Here are some numbered points:
[ -9   1   7 -13  21   5  67  12  61  45  30  -8  -9 -15  -2 -17 -33 -31 -28   7  32  82  10  -4 111  61  16  -9  -8 -24 -57 -23] 0
[-22 -10  -3  13  26  13  28 -21 -38  39  33  39 -31  -2 -13 -16  37  19  31 -37   4 -31 -19 -51 -51 -29  -9 -28 -15 -31  60  23] 1
[-45  -9   7  29  23  21  -5 -17  -3  23  19  61  -5   8 -26 -23  32  24  60 -21  19 -34  13 -43 -54 -35  -6 -22  -8 -28  70  17] 2
[-21   1 -10   2  11   4  27   3  15  46  28  28 -21  -7 -19 -21  41  24  33  -7   1 -44  -1 -45 -60 -30 -15  -7  20  25  59   0] 3
[ 10 -10  28   3  21  16  65  22  39  36  19  -8   7   1 -10 -22 -22 -35 -32  30  45  65  28   5 111  50  13  -1 -33 -15 -34 -10] 4
[-22 -21   8 -11 -27  -5   9  23  19  26   6 -10 -12  13 -22 -17 -31 -31 -51  58  29  25  10 -15 108  95  14  11  -6 -18 -35  -9] 5
[  4 -14   8   6  49  29  55  -3  20  52  41   8   7  -2  -1  -5 -34 -21 -31  43  23   7   3 -17 -35 -15  25  94  37  50  -5 -17] 6
[-15 -15 -12 -14  -4  26  49  11  52  26  -8  -7  -5   1 -23 -25 -36 -23 -43  41  39  86  -5 -16 118  64  -1 -24 -11 -22 -37 -27] 7
[-23  -3  18  40  41  18  -3 -24 -47 -25  23  28   4  19  12 -31  27  -4  21  -6  21 -30  17 -35 -70 -35  -6 -38   1 -50  11  29] 8
[-12 -16  -2 -28 -10  -1  43   6  47  41  10   7 -12 -12  12  -6 -52 -18 -33  18  10  97 -11  16 118  57  17 -12 -37 -12 -42 -22] 9
[ 51  54  57  91 -16  -1 -76  -4 -47 -51 -53 -20  34  47  55  49 -11 -20 -23   8   8  46  14  -8 -41  -9  -7  77  31  53 -30 -21] 10
[ 70  28   8 -23 -17 -44 -68   4 -34 -92 -73 -32  15  -4  65  74   7  -5  -1 -18 -37 -39  16  63 -34 -25 -52   8  20  18  42 -30] 11
[ 66  22 -31 -33 -31 -46 -70 -13 -43 -99 -54 -39  -5  -7  45  75   5 -12 -26 -30 -45 -32   3  55 -25 -50 -35  -1   7   0 -28  38] 12
[  73   28    2  -47  -22  -75  -61    7  -54 -121  -75  -61   30  -31   56   81   -1   -9   11  -14  -67  -62   -5   69  -34  -23  -46    6   15  -17  -32   23] 13
[ -8  -9  14   8  24   4  58  -9  46  74  21  -4   6   5 -20  -2 -13 -26 -15  43  35  27   5  -3  46  70  65  56   6  -1 -10 -21] 14
[-37 -19  -4   7 -13  13  12 -10 -12  30  43  49 -20  18 -15 -39  35  30  25  -9  19 -22  -7 -53 -63 -35  -8 -37   6 -33  48  27] 15
[ -5 -17  -8 -22 -31  14  -2  15  37  20  20  -7 -12 -14 -17 -26 -39 -46 -46  29  23  65 -23 -17  80  96  25  11 -12   2 -22 -14] 16
[ 57  37 -23 -34 -32 -48 -74  17 -35 -85 -44 -30   5 -14  25  51  12  -7 -41 -15 -40 -14   4  50 -35 -33 -26  -3  23 -22 -50  45] 17
[-40 -28  -2  14  24  21   6 -28 -13  31  37  25  -3   1 -11 -41  42  33  40 -25  15 -35   0 -33 -51 -44 -17 -38 -10 -25  61   2] 18
[ -7   5 -19  -8   1   6  33  18  33  14  10 -24  -2 -12 -26 -20 -21 -27 -56  34  23  65 -19 -10 122  55  14 -25 -23 -28 -26 -19] 19
[-10  24  42  71  23  15 -35  -9 -48 -41 -19  16  17  32  31   6   8 -21  11  22  29 -13   0 -48 -49 -43 -22 -34 -12 -12  38  28] 20
[ -1  -1 -18  -4   6  11  58  -1  34  58  -1   5 -12  11   0   8 -35 -16 -45  19  20  75  -4   3  86  37  27  -8  -6  -2 -47 -14] 21
[ -7 -29  -9   1 -18  17  15  15  46  20  24 -12 -15  14  -3 -12 -28   0 -36  39  38  72  -9   7 109  57  12   4 -17  -3 -38 -11] 22
[-16 -17   5  -1 -22   5  13  26  51  16   8  -1 -12 -16 -40 -10 -35 -24 -23  57  33  24  -1   4  81 103  60  42  25   3 -48 -26] 23
[ 26  37  54 108  40  12  12  -4  -9  48  28  16  55   1  25  17 -32 -16 -59 -37 -21  68  58  64 113  56  10 -17 -13 -14 -51 -15] 24
[-20  -8   7   0  17  27  48 -31 -11  49  37  26  -8 -13 -13 -21  25  24  44  -5  18 -38   9 -35 -58 -70 -20 -30  14  -3  65  13] 25
[-31   6  23  53  32  27 -23 -42 -58  -8  10  43  14   8   9 -10  22  14  39   5   0 -24 -14 -65 -57 -43  -1 -17   1 -44  11  34] 26
[-26 -13 -18   4  16  30  31 -23   7  44  36  34 -18 -14 -31 -20  35  21  28 -16  -2 -24 -10 -49 -74 -44 -11 -25  -6  -7  71  12] 27
[-24 -17   6 -10 -21  12 -13  31   6   5  -2 -10 -19   8 -10 -16  19  26  21 -10   5 -30 -14 -34 -53 -39  29  77  11  78  14 -17] 28
[  73   30   -8  -32  -44  -58  -89   15  -44 -106  -58  -52   11   10   61   61    3   -9   -4  -11  -68  -62   -1   67  -57  -13  -36  -15   19   16  -14   20] 29
[ 21  26  61  80  48  10 -13 -11  17  16  40  18  57  26  19  15 -24  -6 -34 -23 -35  39  54  79  98  59   8  -5  -8   5 -76 -17] 30
[-17  24  27  47  24  10 -20 -35 -44 -38  -7  30  24  19  16 -14  -8   6  -3   7  29 -27   2 -38 -58 -61 -19   4  -6 -29  57  11] 31
[ -9   4  28  41  41  15  35   4  41  66  33  22  30  20  -6 -10 -37 -24 -43   7  12 127  13   8 127  61   4  -6 -34 -18 -38 -15] 32
[-34 -23 -22  19  36  19  23 -35 -16  34  21  42 -10  -1 -11 -33   9  15  44  -3  22 -39 -23 -38 -77 -36 -15 -24  -8 -11  61   9] 33
Which three points above are nearest to each new point? Their numbers follow each, nearest first.
[ 20  57  46  86  71  13  12 -17 -16  63  18  15  34  35  15   4 -28 -15 -18 -29 -40  68  51  36 121  41   1 -23 -15 -14 -57 -17] 24 30 32
[-36  -3   3  13  31  24  31  -7 -25  32  35  38 -33  11 -31 -18  36  19  20 -23  33 -29 -14 -36 -58 -36  -7 -36 -14 -20  23  41] 1 15 18
[-16 -18  20  10  20  20  78  -8  43  51  44  -6   7 -22 -17  -5 -37 -30 -43   9  19  94  -6  15 104  49  11 -16 -19   5 -36  -9] 0 4 21
[ 37  22  41  92  46  19   3  -1  -2  47  32  23  49  15  37   7 -25 -16 -52 -34  -8  83  26  47 116  65  11  -2 -13   3 -56 -23] 24 30 32
[ 58  12  -3 -28 -26 -65 -96  12 -36 -97 -92 -66  15   2  52  55  14  -5  11  11 -44 -54  -3  96 -35   1 -30  -9  11  -3 -29  29] 29 13 12
[-37 -35 -14 -25 -36  11 -63  13  25 -14  -8   2 -15  16 -18 -43  20  46  35  -6  -8 -40  16 -32 -47 -37  30 100  23  61   0  -7] 28 3 2
[-21 -19  -9  -7 -12   3 -22  13  -3   3   0  17 -30  17 -13 -32  54  68  43  -6  15 -18 -24 -42 -61 -34  17  64   5  51  33   7] 28 3 15
[-15 -13 -19  10 -39   4  -6   2  24   6  18  14 -13   3 -28 -18  21  24  -1  -8   2  -6 -16 -29 -34 -14  37  83  19  59 -17  -4] 28 6 3
[-31   0   7  11  -5  19  28  -8  -5  37  35  25 -15  -5 -32 -30  39  20  25 -35   8 -45 -10 -43 -68 -49 -18 -26  -6 -11  62   0] 27 18 3
[-40 -20  -5 -31 -39   0 -33  16  14  21 -25  -9 -14  11 -30 -34  46  53  60 -18   7 -45  -1 -53 -63 -54  -2  31  42  34  28  -7] 28 3 15
[ -7 -33   3 -12 -20  -3   1  32  42  11  21   4 -20   7 -22 -20 -19 -22 -31  66  29   1   4  -6  69  71  44  57   1  17 -31 -18] 23 5 16
[  68   41  -37  -46  -25  -53  -85   27  -42 -108  -60  -56   13  -17   46   47    0    5  -14   -5  -67  -50   13   82  -59  -26  -48   -2    5    7  -36   31] 29 13 12
[-20 -16  -8 -24 -36  17 -39  13  30   4 -11  -2 -31  -4 -34 -48  15  31  22 -16   8 -38  -2 -24 -50 -31  36  90  41  57   7   1] 28 3 6
[  57   19  -18  -45  -29  -73  -78   10  -30 -106  -55  -57    5  -14   48   79    3    3   19  -24  -37  -44   -9   78  -50   -7  -54   -5   15   33  -27   27] 29 13 12
[-32 -28 -13  -5  -4  10  21 -12  -7  47  28  33 -13 -15 -25 -15  38  21  16  -1   5 -19 -20 -40 -57 -46   1 -11  -9   5  56  11] 27 3 15
[-40 -36 -11 -14 -27  10 -20  16   9  -2  -4   0 -15   7 -30 -13  23  36  54 -21   9 -18   5 -52 -56 -27  34 102  26  47  11 -13] 28 3 2
[ 12  35  34  91 -15 -15 -50 -29 -36 -58 -27  -2  35  24  48  15 -13 -41   3  17   1 -17  -1 -14 -53 -25 -17 -16  18  21  29 -11] 20 31 10
[-21 -15 -23 -10 -39  18 -26  10  12 -11  12  27 -29  -6 -17 -31  16  24  37   0 -20 -47 -19 -28 -66 -31  14  68  36  52  25  -3] 28 3 27
[  68   26  -19  -14  -35  -57  -89    4  -33 -106  -59  -72    4  -18   30   48    4   -5  -20   -4  -57  -42   -2   73  -48  -26  -29  -11   10   -1    2   -7] 29 12 11
[-22  -6  -4 -18   5  37  26   0  28  -4   9  15 -21   1 -21  -1 -10   2  17   4  10 -29   8 -33 -58 -25  16  55  21  67  20  -6] 28 3 6
[  72   45  -28  -22  -41  -43  -89   10  -39 -106  -69  -53   28  -31   71   71    8  -16   -5  -14  -65  -37   -6   87  -27  -28  -22  -21   -8    3    9   10] 29 12 13
[ 49   4 -16 -37 -46 -74 -75   1 -32 -95 -61 -56   5 -19  68  48  -5  -4   9 -19 -43 -53   6  79 -33 -24 -29  -5  10   4 -10  -2] 29 13 12
[-30 -31  -4  -3 -17  21  -7  17  18   2   2  12 -30   6 -35 -41  32  27  45 -18   9 -31  20 -38 -58 -24  -1  92  44  40  21   2] 28 3 27
[  9  -6  18  38  50  29  80  -1  55  81  43  -5  28  -6  -5  -1 -19 -29 -35   2   9 105  13   5 113  77   7  18 -20   0 -53 -16] 32 0 4
[  68   26  -33  -41  -41  -84  -92   -6  -42 -108  -64  -51    0  -17   45   69    2    6   -1  -14  -56  -58  -19   86  -50  -38  -32   18   11   10   18   -3] 29 13 12
[-19 -16  -1  19  25  23   2 -38 -23  33  28  44   3   5 -16 -42  32  46  34  -5  -4 -38   6 -23 -51 -41  -8 -36 -20 -26  41  27] 18 2 33
[ 24  54  71  86 -21   9 -85  -5 -32 -23 -46   0  41  31  70  20 -23 -26 -24  14  21  65   6   5 -56 -14  18  81  37  63 -39 -20] 10 20 31
[ -8 -12   8  -5   9   9  66   3  30  71  27  -3 -20   0  -7 -12 -32 -19 -18  35  16  68  -7   8  62  65  42  16  -6 -13 -50 -21] 21 0 14
[-19 -13  10  -9 -11  12   0  36  35  20  13  -6 -14   4 -48 -28 -36 -27 -35  64  35  58  10  -9  52  53  60  22  -6  -6 -30 -13] 23 16 5
[ -4 -26   5 -22 -33   1 -33  39  11  -9  -1  14   6   0 -32 -25 -26 -14 -22  41  16  -8   5 -12  62  58  31  24 -22  -5 -12  -7] 5 16 23
[-32  -2 -14 -18 -56   4 -37  47  -3 -35   0  -6  -4   2 -32 -24  -3  -2  11  -1  19 -25   0 -25  -3  52  66  75  18  36 -12 -14] 28 23 16
[ 52  48 -34 -40 -39 -60 -71  13 -37 -92 -68 -49  19 -11  47  41   6 -15   7 -30 -62 -44   6  77 -45 -15 -29  -4  23   1 -12 -22] 29 13 11
[  58   19  -34  -27  -39  -71  -79    6  -13 -100  -59  -57   10  -12   56   50   -1    4   20   -9  -52  -60    3   72  -16   -7  -21  -22   31   -9    7   -6] 29 13 11
[-21 -15   8 -15   6   9  18  -3  37  22   9   4   7 -20  -8 -28 -62 -18 -37  51  19  23 -18 -12  38  40  44  61  -3  10 -58 -39] 23 14 16
[ 70  39 -19 -42 -39 -45 -62   1 -47 -94 -68 -64  20  -3  57  56   6 -13 -17 -20 -60 -50   4  49 -44 -20 -30   1  23  -8  -2   0] 29 12 13
[  4 -14  -6 -23  21   3  29  12  49  34  13  -8 -14 -15   4  -9 -28 -19 -35  42   8 104 -26  19 105  74  22  -4 -14 -13 -39 -11] 9 22 0
[  76   44  -17  -29  -32  -66  -87    3  -52 -105  -78  -64   15  -45   66   69   14  -12   -7  -17  -41  -46  -24   66  -30  -14  -41   15   26   -7  -12    7] 13 29 12
[-58  -6  -9  -5  30  30  13 -28  13  28  23  44 -29   6 -34 -24  30  31  38  -8  10 -14  -1 -37 -77 -50 -11 -22  -6 -16  42  18] 27 33 2
[-39 -19  20   7   6  26  32 -32  14  21  31  33 -24  -3 -30 -24  24  17  32  -6  15 -51  -7 -60 -55 -32 -12 -22   7 -19  81   0] 27 25 18
[  64   20  -27  -42  -27  -68  -86   18  -32 -102  -76  -65   17    3   39   52   16   -6    5  -27  -68  -70  -14   86  -43  -26  -39   -4   14   14  -11   12] 29 13 12
[-42 -29  -3  13 -14  25  26   0   6  41  36  10 -22   6 -23  -8  19  42  39  -9  11 -22   0 -35 -60 -49  -4  21   6  27  47 -11] 3 27 25
[-52 -14 -18 -28 -14 -13  -7   5   3  15   1   9 -12   7 -37 -32  31  16   1  -4  13 -35 -10 -33 -47 -23  25  82  53  38   2  -8] 28 3 6
[ -7   7  -4  24  39   5  65 -18  21  90  48   8   1  13  -7 -12 -27 -28 -18  13  15  67   6  -1  -6  43  59  67  18  26 -40  -9] 14 6 21
[-16  -6  -5   6  -9  15  26  22  57  14   6 -32  -2  20 -22 -39 -39 -27 -27  35  32  74 -11   1  99  60  36  14  -3   6 -37 -14] 22 7 16
[-35 -23 -10 -17 -47   8 -25  19   1  13   3  20 -29  -1 -41 -36  29  49  56 -26   2 -30   9 -27 -44 -24  11  72  30  67   8 -33] 28 3 15
